One turn moves every row onto another: examples first, then more rows asked
k430: 0.81 0.64 0.01 1.54 0.37 -1.87 -0.64 0.34 1.27 -2.19 -0.95 2.80 0.54
 -1.52 1.37 0.99
k727: 0.60 -0.96 0.06 -0.06 0.35 0.26 -0.75 0.79 -0.48 -2.01 -2.16 2.32 -0.19
 -1.71 -1.87 0.97
k237: -3.92 0.21 -0.65 -2.44 0.43 -0.60 0.09 -0.27 0.03 -2.19 -0.41 -0.41
 -1.92 0.40 -0.81 0.04
k955: 0.45 -1.88 -0.67 0.62 1.15 -0.79 0.07 -0.42 -0.49 -1.44 0.14 -0.51 -2.93
 -0.61 0.09 -2.50
k697: 0.77 1.87 -0.12 -0.44 1.73 -1.38 0.62 0.85 -1.20 -3.13 1.32 -0.05 -1.62
 1.62 0.35 -0.56
k139: 0.95 0.72 0.85 -1.85 -0.20 -0.71 0.27 1.99 0.54 -1.49 1.17 3.27 -1.26
 -0.42 0.32 0.38
k942: 1.19 0.70 -2.25 0.99 -1.23 0.98 -0.62 -0.82 -0.87 -3.65 0.20 -0.04 -1.57
 -0.69 1.05 -0.30
k526: -0.64 0.35 1.32 -0.40 1.80 -0.06 0.25 1.04 0.59 -1.66 -2.11 3.13 -1.50
 -0.93 -0.79 0.62
k37: -1.82 -1.05 -0.01 -0.36 -0.69 0.29 -0.29 -2.74 -0.55 0.76 1.62 -0.49
 -0.83 -0.28 -0.64 -0.05
k638: -0.14 1.63 -2.73 -0.25 0.01 -0.18 -0.16 0.19 1.67 -1.86 0.68 -3.14 -1.43
 -0.45 -0.18 -0.29
k381: -1.29 1.23 0.63 -0.27 -0.03 -1.67 0.27 -2.02 0.99 -1.49 -0.34 -3.39
 -1.54 1.24 0.61 -0.14
k292: -0.03 -1.05 -3.38 0.01 -0.43 0.84 0.10 -0.60 -0.01 -1.13 -1.03 1.22
 -0.81 1.54 1.45 0.80
k320: -1.07 1.57 -0.95 -1.67 -0.89 0.10 -0.43 -0.39 3.85 -0.66 -1.00 0.78 1.16
 -0.71 -1.06 0.67
k791: -0.54 -0.31 2.79 -0.22 -0.75 -0.72 0.16 0.38 2.58 0.21 -0.18 -2.18 -1.62
 -0.70 -0.47 -0.89
k859: -0.15 2.00 -2.16 -1.74 0.62 -1.77 -0.09 -0.66 -0.33 -2.48 -1.43 1.45
 -0.98 -0.98 1.26 -1.54
k698: 0.06 1.44 -0.01 -0.61 -1.52 1.39 -0.34 0.06 3.29 -1.14 -0.96 2.03 -0.95
 -0.28 -1.70 1.26
k572: -1.28 -0.64 0.07 -0.96 -0.68 -1.24 -1.04 2.68 1.40 -0.46 -0.70 -1.73
 1.30 0.84 1.03 -1.08
k241: -1.05 0.86 -0.70 0.52 -2.15 0.13 0.30 0.07 -1.01 -1.49 1.70 -1.24 -1.03
 2.77 -0.41 0.24
k630: -2.72 0.39 3.26 0.49 -1.27 -0.58 -0.47 -0.77 1.43 -0.60 -0.01 0.05 0.36
 -0.49 0.73 1.35
k398: -1.33 0.94 1.36 1.20 -0.86 -1.05 -1.01 1.13 0.84 -2.24 1.55 -1.51 2.20
 -0.10 -0.12 0.78
k316: 2.41 0.57 0.81 0.45 -2.37 -1.01 0.80 1.20 -0.26 -1.59 0.11 0.23 -0.94
 0.32 -2.11 0.70
k740: -0.55 -0.33 -0.44 0.36 -0.92 -1.58 -0.17 0.60 -0.75 0.72 -0.40 -1.09
 1.74 -0.39 -2.35 0.82
k400: -0.51 1.85 -1.94 0.25 -1.89 -1.06 -0.35 1.90 -0.18 -2.48 0.00 -2.09 0.18
 0.33 0.76 -1.56
k89: -2.72 1.32 -1.54 -0.78 0.51 -0.22 -0.36 -2.73 1.82 -1.23 -0.08 0.72 0.02
 1.76 0.39 -0.36
k108: -0.21 2.69 0.10 -2.12 -0.51 0.66 -0.21 0.78 1.83 0.05 -0.66 1.40 0.85
 -0.65 1.59 -1.62
k356: -1.30 0.24 2.44 -1.39 0.39 -0.15 -0.38 0.90 3.64 -0.06 0.82 0.03 -1.19
 0.53 -0.48 -0.79
k749: 2.61 0.93 0.33 1.00 -0.86 1.52 0.14 1.70 0.03 -2.64 -1.56 -0.19 0.57
 0.37 -0.16 -0.56
k392: -0.82 -2.35 -0.36 -0.06 -0.53 -1.07 -0.89 2.74 0.00 -0.80 0.60 -0.64
 1.11 -0.01 0.42 0.58
k670: -0.31 2.09 1.18 -0.55 -1.56 1.13 1.12 -2.10 1.87 -0.09 -0.45 -0.47 -1.91
 0.91 0.06 1.58
k882: 0.47 1.15 0.66 -1.28 1.28 2.22 1.13 -2.21 0.55 -1.87 -0.74 -0.63 -1.73
 1.54 -0.23 0.07
k311: -1.52 1.50 1.76 0.01 0.79 -0.52 0.00 0.42 0.37 2.13 -1.67 -1.08 0.04
 -1.06 0.15 -0.88
k369: -0.76 0.87 -0.19 1.02 1.70 1.14 -0.20 -1.79 0.11 -1.93 0.18 2.38 -2.86
 0.18 0.93 -0.41
k39: -0.07 1.78 -1.13 -0.34 0.14 -0.02 0.14 -2.72 0.82 0.68 -1.18 -0.45 -2.05
 -2.03 1.26 0.29
k826: -2.71 -0.23 1.42 -2.02 0.82 -1.11 -0.12 0.15 0.03 -1.29 2.53 -0.83 -0.39
 0.38 -0.53 -0.02
k987: 0.52 1.00 1.59 2.33 -0.60 -2.13 -0.56 1.56 0.11 -3.51 -0.36 0.18 0.25
 -0.80 0.11 -1.09
k48: 1.86 0.66 -0.15 1.60 2.42 -1.05 0.40 0.39 -0.93 -1.23 -0.68 0.13 -2.03
 -1.37 0.73 -0.69
k888: 1.99 -0.16 0.61 0.84 0.57 -0.11 -0.46 2.06 -0.53 -1.40 -2.30 -1.88 0.40
 -0.71 0.13 0.04
k167: -1.00 -1.30 -1.02 -0.45 0.30 -2.01 -0.77 -0.44 -1.57 -2.87 1.13 -1.92
 -0.99 -0.73 0.83 0.50
k637: -0.31 -0.59 -2.02 -0.85 -0.49 -0.25 -0.13 -2.06 -0.04 -0.90 -1.42 3.09
 0.61 -0.54 -0.25 -0.08
k11: 0.28 0.97 1.88 0.17 -0.87 0.07 -0.37 -2.36 2.57 -1.25 -1.08 1.78 1.30
 -1.29 1.03 0.30

k942 moves to -> k89
k320 moves to -> k392
k108 moves to -> k740
Where do these go?
k430 moves to -> k630
k888 moves to -> k698
k637 moves to -> k826
k292 moves to -> k237
k859 moves to -> k37

